(in the rows, 128 means zero)
R: rows in 3 groups, each row roughly a mix of its group's directions:
R (123 x 11):
[[ 93 131 101 121 146 152 154 174 156 148 149]
 [157 103  71  93 121 143 133 158 120 138 131]
 [129 170 121 150 112 112 139  67 120 120 106]
 [142 119 137  66 108 137 145 160 156 150 128]
 [ 87 123 130 115 154  93 129 105  99 174 137]
 [128  85 112 103 129  97 100 172 139 107 147]
 [109 144 116 135 147 127 137 143 197 159 117]
 [124 132 140  61 150 129  98 132 139 136  96]
 [118 149 101 177 160 126  98 100 133  97 122]
 [109 121 163 122 157 152 116 104  95  80 116]
 [ 68 128 117 125 157 138 141 110 127  90 100]
 [128  85 117 155 117 153 138  82 117 154 158]
 [153 118 101 153 192 135 109 150 140 123 138]
 [ 93 139 110 181 144 114 125 123  86 151 119]
 [119 149 111 186 123 104 120 123 142 171 148]
 [115 148 112 161 139 113 115 147 137 162 186]
 [185 134 164  92 142 134 113 131 155 113 132]
 [ 91 119 160 165 167 116 150 128 128 161 113]
 [126 120 176 131 157 125 120 151 131  95  79]
 [111 104 135  85 115 146 174 143  95 112 110]
 [177 150 158 145 135 113  79 106 127 132 135]
 [135 131 134 120  92 171 176 139 126 161 105]
 [ 84 113 142 147 122 102 124 157  83 138 157]
 [119 122 153  74 125 133 131 161 122  94 165]
 [158 163 132 115 117 159 140  98 121  82 100]
 [120 136 142 168 121 137 138 130 168 188 124]
 [120  84 109 143 124 139 164 129  97 125  79]
 [154 132  90 144 135 176 124 151 133  86 140]
 [173 124 135 165  93 110 133 128 106  90 111]
 [197 145 143 114 113 117 148 129 122 150 105]
 [150 147 139 169 126 114  91 108 168 149 100]
 [131 131 110 152 107 149 154 143 153 157  72]
 [179 120 131  79 136 151  91 127 115 137 123]
 [122  98 150 129  89 101 156 135  89 104 155]
 [139 146 115  72  96 128 121 149 172 120 138]
 [144 124 117  78  84 142 133 158 138 116 162]
 [ 92 116 113 141 140 115 150 148  96 130 185]
 [117 136  93 188 124  85 133 130 116 114 120]
 [154 112 129 112 135  99 100 162  86 160 149]
 [123  92 128  83 147 144 129 186 125 137 130]
 [136 106 131 178 127 162 133 134 140 181 122]
 [114 149 137  73 154 124 117 168 131 134 163]
 [103 156 179 136 103 157 129 135 148 107 159]
 [175 129  76 125 142 127  85 129 124 142 123]
 [ 73 133 137 172 105 151 130 153 147 129 116]
 [140 158 107 161  89 105 103 130 134 112 171]
 [117 115 133  61 154 117 108 147 127 117 158]
 [ 96 123 112 145 157  95  97  85 148 123 105]
 [ 83 123 133  98 146 127 119  85 173 137 122]
 [114  98 128 101 104  77 107 163 150 138 129]
 [108 179 109 158 174 141 130 120 133 153 138]
 [133 120  97  55 123 113 128 150 127 127 114]
 [131 122  86 181 119 126 165 130 118  95 119]
 [137 148 144 151 106 127 141 188 165 142 112]
 [129 127 163  86 147 125 108  77 136 121  97]
 [137 181 150  85 123 113 111 103 144 103 125]
 [150 123 141 101 179 154 101 139 160 146 107]
 [136  88  69 124 137 119 153 164 120 123 129]
 [119  92 142 128 142 142 155 112  97 103  75]
 [139 118 174 146 107 136 167  94 101 101 126]
 [138  84 105 110 124 104 143 135  70 128 144]
 [194 120 128 114 149 124 141 110 149 147  97]
 [ 95  86 128  90 124 126 115  90 153 100 131]
 [ 97 142 133 169 153  99  91 113  93 122 143]
 [158 149 151 118 111 155 105 126 160  84 157]
 [ 83 120 140 111 180 145 117 119 126 129  88]
 [103 143 148 171 107 167 101 162 118 112 135]
 [133 130 176 140 164 121 152  91 136 100 102]
 [158 101 128  88 107 118 164 111 151  92 140]
 [135 118  86 180 132 112 107 107 139 164 137]
 [109 141 167 120  88 171 155 144 154 129 136]
 [114 145 141 160  70 108 133 106 116 163 132]
 [123 179  93 120 106 109 158 155 116 126  99]
 [ 76 133 151 109 143 126 117 129 109 180 144]
 [126 110  99 175 167 156 131 116 124 158 103]
 [118 130 157 157 107 103  98 183 137 139 113]
 [124 140  67 132 109 110  93 151 130 154 145]
 [152 129 155  76 103 153 145 140 165 114 134]
 [165 148 133 126 119 185 143 110 130 119  89]
 [149 108 158 116 160 148 165 159 157 105 147]
 [126 155 133 166  69 119 113 118 132 149 154]
 [102 101  94 104 144 135 122 105 154 158  87]
 [131 162 145 187 129 128 117 136 141 124 173]
 [104 158 120  82 136 135 150 156 116 164 158]
 [162 159 110 143  95 128 122 112 152 130  76]
 [115 113 143 102 169 173 146 137 158 100 114]
 [109 139 156 129 101 157 147 170 160 108 159]
 [108 131 151 155 133  86  94  83 105 118 120]
 [ 84 109  93 159 123 120 151 151 101 158 136]
 [144 149 153  92 117 152 170  90 126 157 132]
 [137 155 139 115  58 137 156 118 132 112 140]
 [121  96 128 159 112  73 116 116  96 105 115]
 [ 65 130 145 168 120 109 131 148 120 126 150]
 [ 77 129 142 150 137 113 169 126  95 159 130]
 [105 139  82  98 104 139  81 152 126 129 142]
 [111 160 160 127 167 137 127 178 128 134 157]
 [ 56 113 143 153 107 138 119 141 122 142 121]
 [106 112 126  64 163 132 117 147 115 123 104]
 [100 140 107 168  85 144 116 113 104 102 153]
 [103 123 151 102 141 104 109 165 149 173 150]
 [ 90 110 112 163 118 123 143  87 134  83 124]
 [116 151 105 121 106  82  84 138 115 163 135]
 [141 147 158 129 117 135 112 185 109 171 128]
 [108 131 122  63  98 146 127 155 150 116 134]
 [120 128 101 119 156 125 122 165 173 174 123]
 [165 124 137 121 135 182  91 117 141 157 110]
 [115  95  74 119 138 157 154 121 116 100 148]
 [149 112 108 129 190 101 108 147 110 149 119]
 [160 147 128 154 129 134  88  88 154 111 161]
 [126 117 140 186 121 100 154 136  99 155 152]
 [151 144 101 114  91 118 106  83 147 125 164]
 [141 136  86 170 153  94  92 136 138 112 132]
 [147 104 147 113  84 112 161 100 121 141  90]
 [134 113 115 165 127 124 110 134 156 192 111]
 [115 114 108 123 168  91  78 106 146 114 122]
 [130 112 137 133 157 168 150 111 109 144  72]
 [166 124 131 150 117 144 104  96 158 138  79]
 [166 149 119 147 147 129 108 173 108 103 163]
 [164 116 108 144  88 157 134 159 150 144  96]
 [ 96 112 137 153 134 127 165 133  96  80 151]
 [138 105 117 173 146 113 103 105 142 150  82]
 [105 131 156 118 180 148 119 124 143  80 120]
 [152 126 135  79 108 170 135 144 128  93 153]]

one row of each group, then the others: which group is each in?
[146 118  69 131 166  93 150 127 120 141 120]
<91>
[132 146 119 184 112 166 101 124 152 131 155]
<13>
[127  86 151 109 113 149 134 183 131 115 156]
<105>

[181 136 116  97 123 162 156 144 152 111 141]
<91>
[142 115 141  92 120 104 154  65 139 123 119]
<91>
[139 108 164 154 110 127 124 143 131  62 128]
<105>
[145 120 165 149 149 113 131  88  96 153  93]
<13>
[ 96 145 134 122 131  87 138 100 110  73 120]
<13>
[155 109 155 141 104 116 163 148 120 180 143]
<13>
[ 87 131  86 129 170 144 141 147 124 142 162]
<91>
[ 94 127  95  83 139 111 156 122  89 133 147]
<105>
[149 140 154 122  88 139 181 156 134 152 122]
<91>
[104  91 104 136 121  86 113 147 134 156 167]
<105>
[107 112 101 160 153  95 145 127  78 108 132]
<13>
